Here is a table of points, one per row:
array([ 1.45, -0.38,  0.39, -1.25, -0.59, -0.66,  0.11, -0.32, -0.32,
       -0.56, -1.26, -1.65, -0.55, -0.59,  0.05, -1.00, -1.66, -1.07,
        0.91, -0.49,  0.11, -1.69,  0.38, -0.95])
array([-0.26, -0.99,  1.03, -0.27, -0.09,  0.39, -0.83,  1.52,  3.16,
        1.12, -0.07, -0.17,  0.04, -1.73,  0.94, -1.25,  0.69,  1.65,
       -0.57, -0.89,  0.80,  0.49, -0.26, -0.04])
array([-0.49, -0.90, -0.27,  0.33,  0.41,  1.12,  2.07,  0.65, -0.35,
       -0.63, -0.17,  1.04,  1.31,  1.32,  0.26,  0.58, -1.79, -1.06,
       -0.03, -0.12,  0.81, -0.34, -1.85,  0.68])
array([ 0.59, -0.40,  0.37, -0.65,  1.86,  0.50,  1.82, -2.03,  0.05,
        1.74,  0.13,  0.69, -0.59, -0.36,  0.58,  0.05,  0.40, -0.72,
        0.47, -0.43, -0.58,  0.17,  0.53, -0.83])
array([-0.16,  0.53,  0.63, -0.15,  0.89, -1.02, -0.70, -0.06, -0.31,
        0.57, -0.59, -0.35, -0.16, -0.11, -1.23, -0.25,  0.49,  0.95,
       -1.02,  1.74,  1.68,  0.06, -0.70,  1.26])
array([-0.18, -1.13, -0.69,  0.68,  0.05,  0.37,  2.17, -0.09, -1.18,
        0.38, -1.58,  0.73,  1.19,  0.01,  0.31, -1.48, -0.07,  1.31,
       -0.21,  2.69,  0.42, -0.57,  1.13, -0.69])
array([-0.82,  2.30,  1.62, -0.55, -1.92,  1.55,  0.38, -0.88, -1.53,
       -0.17,  0.15,  1.72,  0.62, -2.09,  1.44,  0.58, -0.99, -0.62,
        0.48,  0.39, -0.28,  1.67,  1.32,  0.83])
array([ 1.37, -1.10, -0.34,  0.96, -0.60, -0.41,  1.19, -0.22, -0.71,
       -1.09, -0.46, -0.99, -0.47, -0.60, -0.68,  1.41,  0.42,  0.19,
        1.48,  0.58,  5.41, -0.09, -0.21, -0.69])
array([ 0.92,  0.81,  0.27, -0.41, -0.05, -0.78, -0.36,  0.60,  0.29,
        0.39, -0.56, -0.46, -0.11,  0.67,  1.29,  1.28,  1.55, -1.62,
        2.21, -0.75,  0.17,  0.02,  0.82,  0.70])
array([ 1.66,  0.02, -0.69,  0.56, -0.82,  0.10,  0.52,  0.33, -0.28,
        1.86,  0.68,  0.88,  0.48,  1.23,  0.64,  0.95, -1.29,  0.52,
       -0.98, -0.55,  0.07,  0.37, -1.11,  0.38])
array([ 0.59, -0.35, -1.02, -0.84, -0.68, -0.74, -0.83,  0.11, -1.37,
       -1.77,  1.37,  0.34,  1.99, -1.30,  0.86, -0.04, -0.14,  3.35,
        1.21,  0.10, -0.22, -0.63,  1.49, -0.73])
array([ 1.05,  1.31, -0.34, -0.98, -0.06,  0.05,  0.93,  2.41,  1.52,
       -0.25, -0.26, -0.18,  0.69,  0.16, -0.23,  0.86, -0.58, -0.55,
       -0.37,  0.08,  0.20, -0.23,  2.31,  0.20])
array([ 0.31,  1.63, -0.57,  0.70, -0.51,  0.82, -0.09, -0.24,  1.69,
       -1.29, -0.85, -0.03,  0.53,  1.70, -1.32, -0.64, -0.36, -0.10,
        0.35, -1.40,  0.43, -0.49, -0.36, -0.31])
array([ 1.89,  0.24,  1.05,  2.17, -1.16,  0.30, -0.71,  0.00, -1.04,
       -1.77,  0.07,  1.42, -2.18,  0.02,  0.41, -0.43, -0.96,  1.11,
       -1.51,  0.24, -0.85,  0.55, -0.39, -0.36])
array([-0.82, -0.80, -0.73, -2.29, -0.66, -0.49, -0.66, -0.82,  0.29,
       -1.97, -0.21, -0.26, -0.41,  0.35,  0.69, -1.52, -0.17, -0.44,
        0.62,  0.73, -0.65,  0.41, -0.88,  0.41])
array([-0.36, -1.21, -1.23,  0.73, -0.41,  0.78, -0.74,  0.72, -0.22,
       -0.42, -0.38, -0.97,  0.20, -0.39, -0.09,  0.68, -0.15, -1.61,
       -1.79, -0.77, -0.92, -1.64, -0.32, -1.12])
array([-1.78, -0.29, -0.17,  0.39, -1.38, -0.34, -1.31, -1.26,  1.59,
       -0.39, -0.05,  0.09,  0.67, -1.71,  0.68,  0.21,  1.07, -0.52,
       -1.56, -0.53,  0.61,  0.25,  0.36, -0.99])
array([-0.08, -1.40,  0.37,  0.02,  0.18,  0.40, -1.23, -0.76,  0.16,
       -0.57,  0.58,  0.10, -1.58, -0.19,  0.24,  0.90, -1.71, -0.78,
       -0.24, -2.39, -0.09,  0.61,  1.41, -1.93])
array([ 0.49,  0.95,  0.18,  0.22, -0.33, -3.66,  1.17,  0.78, -0.42,
        0.18, -0.16,  0.69,  0.11,  0.37,  0.09,  0.66, -0.86,  0.66,
       -0.38, -1.70, -0.09,  0.75,  0.97, -0.61])
array([ 0.09,  1.12, -0.40,  0.41, -0.20, -0.77, -0.93,  0.68,  0.44,
       -0.60, -0.36,  0.36,  0.30,  0.06,  1.24,  0.66,  0.52, -1.45,
        0.19,  1.86,  0.34, -0.84, -2.24,  1.58])
array([ 1.27, -0.53, -0.39,  1.64, -2.12,  0.18, -0.21, -0.24,  0.37,
        0.79,  0.10, -0.18,  2.13,  0.32, -0.36, -0.56,  1.73, -0.21,
        1.21, -0.52, -1.79,  0.01,  0.09,  0.77])
array([-0.47, -0.36,  0.39, -2.04,  1.09, -1.94,  2.06,  0.51,  0.31,
       -1.75,  0.36,  0.92,  0.04,  0.13,  0.25, -0.33,  1.54, -0.87,
       -0.34, -0.40,  0.39, -0.39, -1.14,  1.27])
array([ 0.63, -0.62,  0.03,  0.23, -0.77,  0.22,  0.83,  0.13, -0.29,
        0.06,  0.86, -2.79, -0.36, -0.10, -1.55,  0.93,  0.44,  0.22,
       -2.64,  0.40, -1.41, -0.27, -0.83, -0.68])
array([ 0.91,  0.28, -0.13,  0.68,  0.61, -0.07, -0.96, -0.32,  0.72,
       -0.23,  0.96, -0.68,  0.28, -0.07,  1.04,  0.21, -0.25,  0.44,
        1.55, -1.23, -0.50, -0.01, -0.33, -0.56])
array([-0.70,  1.84,  0.69,  0.17,  1.21,  0.00, -0.55, -1.03, -0.74,
        1.96, -0.31, -0.25,  1.04, -0.09, -0.18, -0.70, -0.26,  1.20,
       -0.12, -1.52,  1.14, -3.89,  1.12,  1.87])
array([-0.22,  0.22, -4.87,  1.73,  0.44, -0.03, -0.18,  0.91, -0.37,
       -0.11,  0.47,  0.56, -0.91,  0.10, -0.08, -0.70,  0.35,  0.54,
        0.70,  0.17, -0.75,  1.87,  1.60, -0.53])
array([ 0.56,  0.97,  0.46,  2.81,  0.54, -0.75,  0.54,  0.04, -0.26,
        0.57,  1.06, -2.69,  0.78,  0.30,  0.76, -2.44, -0.13, -1.25,
        0.23,  0.12, -0.31,  1.51,  0.68,  0.29])
array([ 0.49,  0.04, -0.57, -1.94,  0.29,  1.14, -1.55, -0.43, -1.28,
        0.62,  0.00, -0.35, -0.16,  0.60, -1.29, -1.23, -0.40, -1.45,
       -1.63,  0.01,  2.17,  1.82, -0.11,  1.38])
array([-1.27,  1.49,  0.67, -0.43, -1.93,  0.66, -0.73,  0.30, -0.18,
       -0.49, -0.07,  1.98,  0.69,  0.93, -1.21, -0.58,  0.26, -0.65,
        1.12,  0.35,  0.38,  0.65, -0.34, -1.61])
array([-0.37, -0.26,  0.42, -1.09,  0.39,  0.90,  0.43,  0.88, -1.93,
       -0.45, -0.71,  0.59,  0.20, -2.33,  0.22, -1.14,  1.66, -0.42,
        0.22, -2.19, -0.78, -0.44, -0.30,  2.30])
array([ 0.96,  1.02, -0.29, -0.81,  1.73,  0.30, -1.23,  0.13,  1.41,
       -1.44,  0.69, -0.16, -0.02,  0.41,  0.54,  0.92, -0.17, -0.08,
       -0.65,  1.11,  0.11,  0.54,  2.34,  0.01])
array([-2.03,  0.22,  0.15,  1.19,  0.28, -1.03, -1.02, -1.25, -0.11,
        0.13, -0.90, -0.07, -0.08,  0.90,  1.85,  0.05, -0.86,  0.05,
       -1.23, -1.24,  0.48, -0.60, -0.26, -0.22])
array([-1.66, -0.71, -1.05,  0.98,  0.36, -0.39, -0.42, -0.56,  1.43,
        0.71, -0.83,  0.20,  0.40, -1.45, -3.04,  1.60, -0.64, -0.70,
       -0.05,  0.76, -0.37,  0.21,  0.06,  0.59])
array([-0.11, -0.14,  0.58,  0.86,  0.37,  0.01,  0.51, -1.02, -0.62,
       -0.27,  0.83,  0.89, -1.35,  0.69,  0.47,  0.93,  3.39,  1.04,
       -0.37, -0.66, -0.11,  0.74, -0.36, -0.33])
array([ 0.03, -0.83,  0.79, -0.29,  0.39,  0.19, -1.15,  0.91, -1.24,
        1.51,  1.78,  0.15,  0.56,  0.01, -0.95, -1.60,  0.35, -0.56,
       -0.70,  0.16,  0.99,  1.00, -1.36, -2.26])
array([ 0.25, -1.39,  1.29,  0.08, -0.25, -1.63, -1.01,  1.62,  0.18,
        0.58,  0.48,  0.97,  0.03, -1.17,  0.11, -0.89, -1.05, -0.40,
       -0.38,  0.81,  0.44,  0.25,  2.09,  1.05])
array([ 0.31, -2.24,  1.72,  0.79,  1.10,  1.69,  0.03,  0.03,  0.54,
        0.22, -1.22,  0.16, -0.29,  1.88, -0.51,  0.17,  0.56,  0.69,
        1.61,  0.48, -0.47,  0.29,  0.12, -0.74])
array([ 0.93,  0.30, -0.32,  0.45, -0.87, -0.20, -0.69,  0.69, -1.29,
        0.63,  1.43,  0.82, -1.73,  0.56, -1.80, -0.67,  0.41, -1.34,
        0.60,  1.14, -1.55, -3.09,  0.52, -1.41])
array([ 0.92, -1.60, -0.47, -1.05, -0.90, -1.06, -0.56,  0.39, -0.12,
        1.12, -2.00,  0.22,  1.09,  0.68, -1.11,  0.93, -1.45, -0.82,
        0.37, -0.62, -1.78,  0.35, -0.23, -0.05])
array([-1.33, -0.86, -1.27, -0.41, -1.76,  1.35,  0.20, -1.79,  1.34,
        0.56,  1.49,  0.07, -0.41,  1.10,  1.70,  0.66,  0.79,  0.19,
        0.44,  0.86,  1.12, -0.83,  0.43,  2.77])
array([ 2.10,  0.94,  0.13, -1.44,  0.22,  0.12, -0.53, -1.63,  0.80,
        0.45, -2.28,  0.24, -1.27,  0.19,  0.77, -0.25,  0.60,  0.04,
       -0.26,  0.31, -1.04,  0.59, -0.55,  0.72])
array([ 0.63,  1.44, -0.56, -0.26, -0.39, -0.74,  0.03,  0.19,  0.43,
        1.28,  0.64,  0.01, -2.17, -1.28, -0.91, -0.41, -0.31,  1.19,
        1.14,  0.43, -0.42,  0.66, -2.16,  1.09])
array([-0.59, -0.13,  0.98,  0.75,  1.79, -0.54, -0.37, -0.77, -0.61,
       -1.40,  0.50, -0.94,  0.36, -0.27, -0.01,  1.07, -0.90, -0.02,
        1.26,  0.50, -1.77,  1.20,  0.35,  1.08])
array([-0.89,  1.01, -0.41, -0.02,  0.66,  0.49,  1.18,  0.63,  0.22,
        0.40, -0.88,  0.01, -0.93, -1.37,  1.69, -0.37, -0.97, -0.16,
        0.49,  0.14, -0.50, -1.04, -0.84, -1.41])
array([-0.24, -0.57, -0.31,  1.10,  1.54,  1.67,  1.59,  0.20,  0.48,
       -0.99,  0.59, -0.05, -0.77, -0.03, -1.25,  0.35,  0.49,  0.15,
       -0.58, -0.25,  0.60,  0.03, -1.16,  0.87])
array([-3.76,  0.21,  1.17, -0.40, -0.60, -0.30, -0.06,  2.24, -0.29,
        0.27, -1.01, -2.05, -1.01,  2.18, -0.88,  0.50,  0.50,  0.75,
        0.44, -0.25, -0.43,  0.59,  0.86, -0.02])
array([-0.59, -0.27,  2.54,  0.32,  1.60,  0.47, -0.27, -1.31,  0.82,
       -0.27,  0.70,  1.15,  1.11,  0.46, -0.94, -0.01,  0.11,  0.52,
       -1.14,  1.83, -0.70, -0.58, -0.52, -0.19])
array([-0.73, -0.42, -0.22, -2.14, -0.32,  0.72,  2.29, -0.74,  0.10,
        0.00,  1.94, -1.04, -0.97, -0.23, -0.51,  0.02, -1.45,  1.88,
        0.54,  0.24, -0.12,  0.22, -0.94, -0.97])
array([-0.49,  0.97, -0.61, -1.26,  1.40,  1.07, -0.18,  0.17, -1.28,
        0.81, -0.69, -0.68,  1.61,  0.14,  0.98,  1.36,  1.26,  0.83,
       -1.08,  0.69, -0.42, -0.23, -1.23, -1.87])
There is one direction along which these points spread out most. Take the direction at right angles to it along which they spread out most. Go by this last direction. Where along it does each point below lie, from 0 to 99? The average is 50, and the first point in the table lies past the average. One standard deviation of the points above along it is 16.
array([-0.16,  0.53,  0.63, -0.15,  0.89, -1.02, -0.70, -0.06, -0.31,
        0.57, -0.59, -0.35, -0.16, -0.11, -1.23, -0.25,  0.49,  0.95,
       -1.02,  1.74,  1.68,  0.06, -0.70,  1.26]) 47
array([-0.47, -0.36,  0.39, -2.04,  1.09, -1.94,  2.06,  0.51,  0.31,
       -1.75,  0.36,  0.92,  0.04,  0.13,  0.25, -0.33,  1.54, -0.87,
       -0.34, -0.40,  0.39, -0.39, -1.14,  1.27]) 63
array([ 2.10,  0.94,  0.13, -1.44,  0.22,  0.12, -0.53, -1.63,  0.80,
        0.45, -2.28,  0.24, -1.27,  0.19,  0.77, -0.25,  0.60,  0.04,
       -0.26,  0.31, -1.04,  0.59, -0.55,  0.72]) 65
array([-0.22,  0.22, -4.87,  1.73,  0.44, -0.03, -0.18,  0.91, -0.37,
       -0.11,  0.47,  0.56, -0.91,  0.10, -0.08, -0.70,  0.35,  0.54,
        0.70,  0.17, -0.75,  1.87,  1.60, -0.53]) 44
array([-0.24, -0.57, -0.31,  1.10,  1.54,  1.67,  1.59,  0.20,  0.48,
       -0.99,  0.59, -0.05, -0.77, -0.03, -1.25,  0.35,  0.49,  0.15,
       -0.58, -0.25,  0.60,  0.03, -1.16,  0.87]) 26
array([-0.26, -0.99,  1.03, -0.27, -0.09,  0.39, -0.83,  1.52,  3.16,
        1.12, -0.07, -0.17,  0.04, -1.73,  0.94, -1.25,  0.69,  1.65,
       -0.57, -0.89,  0.80,  0.49, -0.26, -0.04]) 58
array([-0.59, -0.27,  2.54,  0.32,  1.60,  0.47, -0.27, -1.31,  0.82,
       -0.27,  0.70,  1.15,  1.11,  0.46, -0.94, -0.01,  0.11,  0.52,
       -1.14,  1.83, -0.70, -0.58, -0.52, -0.19]) 35
array([ 0.31, -2.24,  1.72,  0.79,  1.10,  1.69,  0.03,  0.03,  0.54,
        0.22, -1.22,  0.16, -0.29,  1.88, -0.51,  0.17,  0.56,  0.69,
        1.61,  0.48, -0.47,  0.29,  0.12, -0.74]) 26
array([ 0.25, -1.39,  1.29,  0.08, -0.25, -1.63, -1.01,  1.62,  0.18,
        0.58,  0.48,  0.97,  0.03, -1.17,  0.11, -0.89, -1.05, -0.40,
       -0.38,  0.81,  0.44,  0.25,  2.09,  1.05]) 66
array([ 0.09,  1.12, -0.40,  0.41, -0.20, -0.77, -0.93,  0.68,  0.44,
       -0.60, -0.36,  0.36,  0.30,  0.06,  1.24,  0.66,  0.52, -1.45,
        0.19,  1.86,  0.34, -0.84, -2.24,  1.58]) 64
array([ 1.05,  1.31, -0.34, -0.98, -0.06,  0.05,  0.93,  2.41,  1.52,
       -0.25, -0.26, -0.18,  0.69,  0.16, -0.23,  0.86, -0.58, -0.55,
       -0.37,  0.08,  0.20, -0.23,  2.31,  0.20]) 64
array([ 0.91,  0.28, -0.13,  0.68,  0.61, -0.07, -0.96, -0.32,  0.72,
       -0.23,  0.96, -0.68,  0.28, -0.07,  1.04,  0.21, -0.25,  0.44,
        1.55, -1.23, -0.50, -0.01, -0.33, -0.56]) 57
array([-0.49,  0.97, -0.61, -1.26,  1.40,  1.07, -0.18,  0.17, -1.28,
        0.81, -0.69, -0.68,  1.61,  0.14,  0.98,  1.36,  1.26,  0.83,
       -1.08,  0.69, -0.42, -0.23, -1.23, -1.87]) 38
array([-0.59, -0.13,  0.98,  0.75,  1.79, -0.54, -0.37, -0.77, -0.61,
       -1.40,  0.50, -0.94,  0.36, -0.27, -0.01,  1.07, -0.90, -0.02,
        1.26,  0.50, -1.77,  1.20,  0.35,  1.08]) 55
array([-1.66, -0.71, -1.05,  0.98,  0.36, -0.39, -0.42, -0.56,  1.43,
        0.71, -0.83,  0.20,  0.40, -1.45, -3.04,  1.60, -0.64, -0.70,
       -0.05,  0.76, -0.37,  0.21,  0.06,  0.59]) 34
array([ 0.63,  1.44, -0.56, -0.26, -0.39, -0.74,  0.03,  0.19,  0.43,
        1.28,  0.64,  0.01, -2.17, -1.28, -0.91, -0.41, -0.31,  1.19,
        1.14,  0.43, -0.42,  0.66, -2.16,  1.09]) 52
